Z: 4 groups of rows, each row roughly a mix of its group's hidden directions
Z (96 x 10)
array([[ -5, -43, -20,   0,  35, -17,  37, -19, -10, -16],
       [  9,  10,  22,  52,   1,  19,  -4,  38,  21,  13],
       [ 14,  -8,  14, -24, -32,  -5, -57,   9,  17, -12],
       [  7,   8, -23, -50,  14,  -9,   9, -20, -34, -28],
       [ -1,  54,  21,   1, -13,  -1, -39,  13,   0,  25],
       [ 14,  49,  23,  -1, -22, -27, -34,  14, -10,  -6],
       [ -1,  67,   0,  -1,   8,   6,  -9,  19,  27,   7],
       [ 12, -45,  23,  -8, -49,  -5,   6, -17, -18,  -3],
       [ 21,  32,  18,   4, -28, -38, -32,  23, -15,  -9],
       [  8, -30, -42,  11,   1,  12,  11, -27,  20,  40],
       [ 28,  16,  17,  20, -15,  30, -36, -39,  15,   1],
       [-27, -49, -17,  15,  -6,  22,  37,   8,   6,  17],
       [-23, -27, -25, -11,  35,  26,  37, -16,  16,  12],
       [  6,  34,  14,   5, -39, -34, -25,  25, -20,   8],
       [-26, -30, -17, -16,  37,  24,  40, -10,   4,  -1],
       [ 30, -26,  18,  18, -52, -17,  12,  19,  -5, -13],
       [ 23, -19, -15, -26, -35, -20, -28,   4, -40,   2],
       [-10,  59,  19,  11, -31,   4,   8,   8, -14,  22],
       [  9, -30, -15, -47,   2, -27,  23, -25, -17, -15],
       [  7, -29,  29,  19, -52,  12, -22,   2, -13,  15],
       [ -6,  53,  -4, -17,  16,   4,  48,  11,   2,  -2],
       [  8,   3,   7,   8,  36,  25, -42,  13,  25, -35],
       [ 28, -28, -16, -41,  13,  -9, -15,   4, -43,   6],
       [-20, -33, -20,  -8,  34,  31,  35, -17,  15,   5],
       [-16,   4, -28,  -3,  43,   7,  51,  -6, -12,  11],
       [ -2,  -1,  10,  11,  14,  46, -33, -28, -26, -27],
       [ 46, -24,   1,   6,  13,  15, -24, -39,   7, -23],
       [ -9,  18,   1,  -7, -11, -29,  59,   6, -16,  24],
       [-36, -32, -11,  17, -16,  29,  33,   5,   3,  30],
       [  7, -13, -27, -52,  14, -13, -14, -16, -36,   0],
       [  8,  14,   5,   3,  39,   4, -19,  34,  44, -23],
       [  3,  22,   3,  48,   7,  -5,   7,  37,  39,   6],
       [-18,  54, -12, -41,  -4,   4,  13,  11,  -6,  21],
       [ -6, -25, -16,  23,  13,  38,  48,  -2, -17,  14],
       [ -5, -25, -12, -48,  -3, -19,  17, -39, -17, -14],
       [ 13,  -1, -24, -50,   7,  -6, -13, -12, -45, -13],
       [ 11,  -2, -15, -43, -20, -21,  15, -22, -31, -35],
       [ -7,   4,  -6,  -9, -30, -32,  49,  -2, -15,  34],
       [ -2,   6,  27,  22,  40, -26,  19,  38,  21,  -1],
       [-17,  22,  28,  21,  15,   7,  46, -11, -34,  16],
       [-18, -22, -15,  -3,  10,  11,  49, -13, -39,  21],
       [ -7,  48, -12, -25,  -3,  18,  42, -12, -20,  -5],
       [ 27, -16, -18, -16,  31,  19,  -5, -54,  -5,  -1],
       [  0,   0, -13,  32,  33,  47,  19,   9,  -3,  29],
       [  7,  20, -33, -42, -24, -27,  30,  14,  12,   1],
       [ -6, -40, -14,  18,  32,  24,  28, -10, -27,  22],
       [ 46, -26,  -7,   4,   4,  14, -23, -46,  -7,  -8],
       [ 12,  45,  35,  -8, -11, -14, -32,   5, -20, -24],
       [ -4,  35, -25, -31, -26,  -2,  43,  -9,  -5,  18],
       [  4, -31, -13,  -9, -36, -50,  13,   9,   1,  25],
       [-26, -27,  -4,  -8,  37,  36,  35, -10,  15, -10],
       [ -7,  51,  21, -12, -14, -32, -16,  29, -15,  -7],
       [ -3,  -4,   9,   4,  -1, -52,  42,  28,   6,  22],
       [  4,  24,  18, -20, -12, -14, -62,   7,   2,  15],
       [ 19, -14,   5,  23,  39,  -4, -49,   3,  28,  -6],
       [  1,  20,  -1,  30,  47,  15,  -3,  32,  25,  19],
       [  5, -53,  -8, -10,  38, -13, -31, -13,  -9,   4],
       [  5,  53,  19,  11, -17,  16, -34,  19,  14,  18],
       [  8, -54,  -6, -10,  -6, -25,   9, -15,   9, -41],
       [-10,  -1,   7,  11, -13,  38,  -5, -44, -44,   5],
       [ -9,  -1, -16,  20,  45,  31,  22,   0, -18,  36],
       [ -7, -37,   5,  27,  -4,  21,  23, -12, -43,  26],
       [-13, -22,  19,  25, -20,  -1,  14, -29, -43,  29],
       [  8,  -2,  -8, -37,  23,  -8, -57,   8,  19,   3],
       [  1,  40,  10, -22,   9, -24, -52,   7,  11,  10],
       [-12,  15,  30,  51,  -6,  28,   2,  14,  30,   8],
       [  5, -46,   8,   8, -13,  -4, -33,   9,  -2,  47],
       [ -3, -30,  -8, -47, -16, -11,  -6, -36, -31,  -2],
       [ 27, -18,  -5,  -4,  -2,  26, -14, -56, -26,   8],
       [ 12,  28,  14,  -7, -34, -20, -21,  10,  37, -35],
       [ 26,  36,  16, -21,  19, -30, -27,   4,  -6, -34],
       [  6,  40,   7, -13, -41, -10,   2,  13,  33, -32],
       [ -6,  12,   7,  20,  10,  58, -28, -29,   3,   9],
       [ 23,  40,  26,  -7,  -2, -28, -34,  12,  -6, -29],
       [-10, -22, -26,   1,  19,  43,  42,   2, -16,  21],
       [ -7, -21,  25,  12,   1, -36,  29,   2, -49, -10],
       [  3, -13, -12, -48, -15, -17,  11, -33, -29, -24],
       [ 10,  27,  37,  16, -39, -12, -31,  20, -13, -15],
       [ 34,  15,   0, -18,  36, -31, -19,   2,  14, -37],
       [-18, -27, -13,  35, -27,  22,  15,   7,  28,  33],
       [-20,  40,  18,  21,   0,  23,  31, -12,  21, -33],
       [-23, -13,  28,  -1, -48,  17,  -2, -41,  -5,  -6],
       [ 35,  17, -15, -13,   7, -18,  30,  23, -17, -43],
       [ -1,  44, -31, -33, -19,  18,  26, -10,  14,  15],
       [ -9,  52,  40, -10, -11,  -1, -21,   8, -20, -17],
       [ -1,  20, -16, -27, -18, -35,  50,  14,  -2,  12],
       [-13,  -2, -27, -50,  12,  -8, -20, -31, -28,   5],
       [-29, -25, -18, -12,  40,  16,  41,   5,  20,  -3],
       [-15, -47,  18,   2, -22,   5, -24, -20,   3,  40],
       [-11,  45,  16, -25,  16, -32,  -4,  30,  -7, -22],
       [  8,  38, -37, -45, -10,  12,   9,   2,  16, -18],
       [ -9, -14,  -5,  31,   7,  -5,  62, -15, -18,  -8],
       [-26,   4,  -1, -30, -36,  -2,  -1, -49, -14, -19],
       [ 17,  33,   6,   2,  -6,  -2, -29,  18,  50, -26],
       [ 22, -44,  16,  27, -30, -20,   6,  23,  15,  18],
       [-12,  27,  11,  -6,   3, -11,  57,  -3, -38,  -2]])
the two rows of each list that fit no group, in list order (the others fit one group, some only roughly)
- Z_940: [ -4, -21,  -2,  40, -34,  30,   0, -17,  18,  33]
- Z_700: [ 17,  53, -11, -22,  15,   5, -12,  18,   4, -38]
- Z_981: [ 22, -47,   6, -16, -44, -25,   3,  -5, -17,  -2]
- Z_470: [ 43,  -3,  -1, -12,  -9, -39, -24,   0, -36, -19]
- Z_518: [-12, -40,   8, -30,  31,  15,   1, -40, -15,  13]
- Z_735: [  1, -34,  25,  26, -51, -14,  12,   0,  22,   6]
- Z_114: [-23,   9,  -9,  10, -33, -34,  10,  44,  -2,  27]
- Z_423: [  2,  39, -17, -35,   2, -18,  43,  20,   1, -16]
- Z_378: [-3, 47, -1, -1, 30, 11, 16, 20, 44,  9]
- Z_185: [  7,  -2,  21,   5,   1,  27, -51, -15,   6, -43]
 -> Z_700; Z_185
- Z_520: [ 14,  15,  10,  23, -18, -11,  14,   9,  39, -51]
- Z_593: [ 18,   2,  21,  -2, -10, -17, -63,   7,  22, -11]
- Z_596: [  3, -61,   9, -27,  10, -12,  16, -24,  -2,  14]
- Z_585: [-10,   1,  15,   2,  -5, -35,  52,   4, -38,   8]
- Z_244: [  7, -22,  -4,  26,  12,  26,  39, -48,  -8,   2]
- Z_565: [ 24,   7, -30, -40,   5, -32,  11,   1, -26, -30]
- Z_100: [ -6,  12, -26, -23, -35, -24,  39,  -3,  -3,  33]
- Z_165: [  7,  21,  16, -25, -48,  -8, -23,  18,  24, -26]
- Z_380: [-26,  11,  -5,  -1,  48,  38, -27, -13,  -4, -20]
- Z_469: [-23,  31,   5,  21,  31,  37, -31,  10,   9,  21]
- Z_966: [  1, -23,  -4,   0, -21,  24, -29, -39, -41, -15]
- Z_508: [ 24,  28,  34,   3, -27,  -5, -38,  -4, -26, -21]
 -> Z_244; Z_380
- Z_780: [  7,  14,   5,  14,  23,  25,  20,  27,   5, -56]
- Z_678: [-13,  38,  26,  19,  37,  38,  13, -10,  -9,  -6]
- Z_262: [ -2,  -3,  28,  36,  43,  21, -26,  13,  23,  -5]
- Z_524: [-11,  31,  10,  40,   4,  -3,  25,  14,  46, -12]
- Z_543: [ 13, -38,  -9, -29, -28, -40,  20, -17,  -7, -13]
- Z_782: [-11,   5,  -9, -13, -44,  -5,  29, -31, -23,  35]
- Z_692: [  8,  27, -38, -28,  22, -12, -31,  15, -32,   3]
- Z_773: [ 20, -28, -42,  25, -21,  27,  16,  -3,  29,   8]
- Z_719: [ 26, -59,   3,   7,  14,  12,   4, -11,   0, -35]
- Z_61: [ 11,  20,   2,   2, -15,  47, -38,  30,  16,  16]
- Z_617: [ 14,  35,  -4,  16,  46,  23, -10,  36, -10,  -3]
- Z_677: [-1, 30, -1, -4, 35,  6,  8, 36, 48, -5]
- Z_141: [ -5, -16,  -4,   7, -31,  29, -17, -46, -29,  19]
- Z_285: [ -1, -31,   9,  16, -13, -54,  22,  21,  -3,  24]
 -> Z_780; Z_773
- Z_931: [ 15,   7,  13,  55,  28,   6, -21,   7,  31,  -6]
- Z_62: [ -7,  59,  13, -19,  -5,  -5, -26, -19, -21,  16]
- Z_521: [  3, -44,  25,  30,  14, -38, -12,  24,   7,   5]
- Z_280: [  4, -11,   8,  14, -30,  13, -15, -48, -39, -19]
- Z_877: [  6, -22,  31,  43,  -7, -24, -41,  15,   6,  -1]
- Z_821: [ 23, -25,   2, -13,  42,  16,  -5, -30,  13, -38]
- Z_269: [  1,  19,  19,  21,  14,   5, -44,   5, -19,  46]
- Z_422: [  8, -51,   8,  10,  -6, -11, -44,   0, -17, -26]
- Z_876: [ -2,  57, -18,  11,  29,  17,  -7,  27,  -7, -13]
- Z_432: [  0, -38,  -2,   8, -35,   5, -18, -35, -37,  10]
- Z_299: [-18,  14,  17,  13,  -6, -20,  57,  -3, -25,  24]
- Z_977: [  5,  12,  37,  37, -10, -28, -43,  -7,  -9,   8]
 -> Z_280; Z_877
- Z_811: [ 16, -18,   4,  25,  36, -33, -17,  -8,  31, -30]
- Z_880: [ -7,  36, -17,   4,  50,  20, -26,  17,  -3,  18]
- Z_832: [  3, -12, -12, -20,  39,  30,  10, -49,  12,   8]
- Z_436: [-15,  27, -26, -32,  32, -10,  25, -28,   6, -23]
- Z_351: [ -7, -33, -21, -51,  28, -12, -21,  -8, -12,   7]
- Z_614: [  1, -30, -16,  36,  33,  25,  40,  -6,  -2,   2]
- Z_806: [ 20,  14,   7,  22, -27,  19,   4,  16,  47, -34]
- Z_504: [ -2,  21,   2, -48, -34, -32, -14,   3,  13, -24]
- Z_952: [-15,  44,  -8,   4, -20, -15,  47,   1,  -6,  26]
- Z_365: [-7, -5, 33, 44,  7, 34, -4, 20, 24, 23]
- Z_746: [-19,  24,   0,   2, -26,   2,  61,  -2, -22,   5]
- Z_267: [-29,  20,  -3,  29, -10,  50, -18,   9,  15,  24]
 -> Z_952; Z_267
- Z_96: [-5, 38, 17,  5, 27, -4, 34, 25, 34, 20]
- Z_352: [ -4,  39,  34,  -3, -23, -29,   3,  15, -22, -33]
- Z_144: [ -2,  37, -10, -12,  11,  57,  -9, -22,  -3, -18]
- Z_663: [-23,  20,  30,   6,  10,  55, -10, -26, -10,   3]
- Z_117: [  7,   7,   5, -20, -23,  37, -46,  21,  -3,  30]
- Z_853: [-16, -47,   3, -19, -26, -24,   1, -36,   9,  19]
- Z_637: [ 20,  10,  27,  30,  -9, -21, -42,   3,  29, -22]
- Z_554: [-25,  -8,  29,  37, -39,   9,  -4, -14,  30,  15]
- Z_210: [  4,  13,  28,  27,  46,  16, -13,  23,  31, -10]
- Z_389: [-22, -13,   9,  19,   3,  -7,  22,  51,  28, -28]
- Z_980: [-47,   8,  -4, -16, -31, -26,  21,  21, -24, -13]
- Z_656: [ 18,  -2,  32,  20, -13,  46, -21, -34,  -1, -12]
- Z_301: [ -2,  51, -13, -23,  12,  19,  27,   8,  33,  13]
- Z_333: [-21, -49,  -3,   7,   9,  41,  31, -12,  -5,  -2]
- Z_501: [ -2, -29, -16,  30,  49,  20,  25,  -7,  -9,  16]
 -> Z_352; Z_980
- Z_650: [  9, -44,  -2, -48, -18, -28, -13, -12,   6,  -7]
- Z_90: [  4,  22,   8,  30,  20,  34, -34,  32,  -4,  24]
- Z_825: [-10,  35,   8,   6,  10,  49, -35,   6, -24,   6]
- Z_46: [  2,   8,  -8, -33, -39, -10, -15, -22, -38, -28]
- Z_665: [-21, -12,  35,  25,  22,  43,   2, -11,  19,  24]
- Z_342: [-40,  12,  -6, -14,  31,   8,  25, -40,  26,  -5]
- Z_767: [  4,  -9, -23, -58, -12,   6, -12,  12,  28, -25]
- Z_527: [ -9,  16,   1, -10,  -9, -54,  15,  37,  28,   1]
- Z_337: [ 10, -32,   2,   1,  17,  -8, -52,  18,  20, -30]
- Z_396: [  7,  58,  23,  31, -16,  10, -13,  12,   4,  15]
 -> Z_650; Z_527
- Z_607: [ -8, -70,   3,  13,  -5, -17,  -8,   2,  13, -13]
- Z_925: [-20,   4,   2,  10, -42,  28,  -4, -23, -29,  38]
- Z_17: [  7,  44,  -1,  -2,  -1, -21,   4,  10,  45, -36]
- Z_381: [ -7,   6, -13,   3, -65, -19,  11,  28,   9,   4]
- Z_473: [ -6,  28, -23, -27, -26,  36,   5, -32, -26,   4]
- Z_721: [ -1,  19, -16,  -3, -15,  55, -21, -32,  13,  18]
- Z_948: [  1,  47,   5,  19, -26,  42,  14,  19,   8,  14]
- Z_661: [ 33, -36, -26, -22,   4, -45,   8,  12,  -7,  -4]
- Z_594: [ 12, -22,  25,   3, -24,   4, -61,   2,  -7,  13]
- Z_78: [  6,  45,   5,  -2,  -7, -40,   1,   7,  30, -34]
 -> Z_607; Z_381
- Z_467: [  8,  30,  -3, -20,   1,   4,  26, -12, -25, -55]
- Z_126: [ -2, -21,  22,  45, -14,  13,  15, -14, -39,  25]
- Z_255: [-10,   9, -21, -34,  -2, -12,  26, -45, -35,  -3]
- Z_512: [ 12,  14,  15,  41,   8,   6, -28,  40,  30, -15]
- Z_633: [ 21,  23,  26,  40,  -4, -20, -37,  -2,  26, -12]
- Z_34: [-19,  31,  12,  16,  19,  48, -32,   9,  -5,  20]
- Z_235: [-20,  51, -14, -35,  21,   1,  -3,   8,  -7,  30]
- Z_756: [  8,  33, -18, -19, -26, -29,  19,   1, -10, -45]
- Z_851: [  6,  19,  -2,  -3,  23, -20,  11,  40,  52,   8]
- Z_335: [ -7,  33, -21, -13, -15,  35,   7, -20,  26,  39]
 -> Z_255; Z_512
- Z_879: [ 11,  -1, -27, -13, -36,   3,  40, -20, -37,  14]
- Z_911: [ -2,  45,  36,   1, -23, -20, -19,  23, -20, -17]
- Z_962: [ 11, -40,   1,   8,  13, -13, -42,  23,  24, -29]
- Z_257: [ -7, -26, -14, -14,  33,  28, -12,  -1, -29,  43]
- Z_737: [-2, 40, 11,  8, 41, 13, 16, 26, 36, -1]
- Z_878: [-29,  22,   2,   7,  18,  34, -45, -10,  -5,  30]
- Z_283: [ 25,  10, -11, -40,  -3,   4,   0,  -7, -49, -32]
- Z_129: [ -8, -19, -36, -15,  24,  24,  52,   1,   5,  -7]
- Z_822: [-18,  41, -22, -24,  -2, -12,  33,  24,  16, -28]
- Z_387: [  6,  47,  -2, -20,  -9,  18, -18,  30,  38,  -8]
- Z_529: [-41,   7, -10, -19,   3,  11, -36, -37,   0,  28]
- Z_815: [ 20, -47,  10,   7,  -5,  30,  -3, -31, -29, -19]
 -> Z_879; Z_822
- Z_664: [ 11, -37, -21, -16, -35,  -1, -39, -20, -16, -13]
- Z_883: [-28,  29,  -3,  39,  18,  10,   1,  11,  42,  20]
- Z_329: [  5, -46, -15,  -7,  27,  37, -20,   4, -16,  26]
- Z_742: [  5,  -5,  20,  58,  11,   4, -10,  15,  33, -21]
- Z_707: [-34, -17, -32,   1,  -8,  -4,  35,  19,   4,  41]
- Z_597: [ -1, -45,  12,  14, -18,  -3, -25, -24, -43, -10]
- Z_401: [  1,  15, -30, -28, -37, -16,  28,  -3,  17,  34]
- Z_583: [ 13,  35,  16, -26,  23,  19, -21, -41,  -7, -22]
- Z_803: [ 14,  28,   8, -17, -43,  11, -26,  12,  36, -22]
- Z_88: [ -7, -54,   6,  20,  15,  19,  27,   9,  22, -24]
- Z_955: [-10,  37,   6,   3,  12,  55,   7, -28, -19,  -2]
- Z_314: [-34, -31, -25, -26,  20,  19,  -2, -26,  29,  15]
 -> Z_742; Z_314
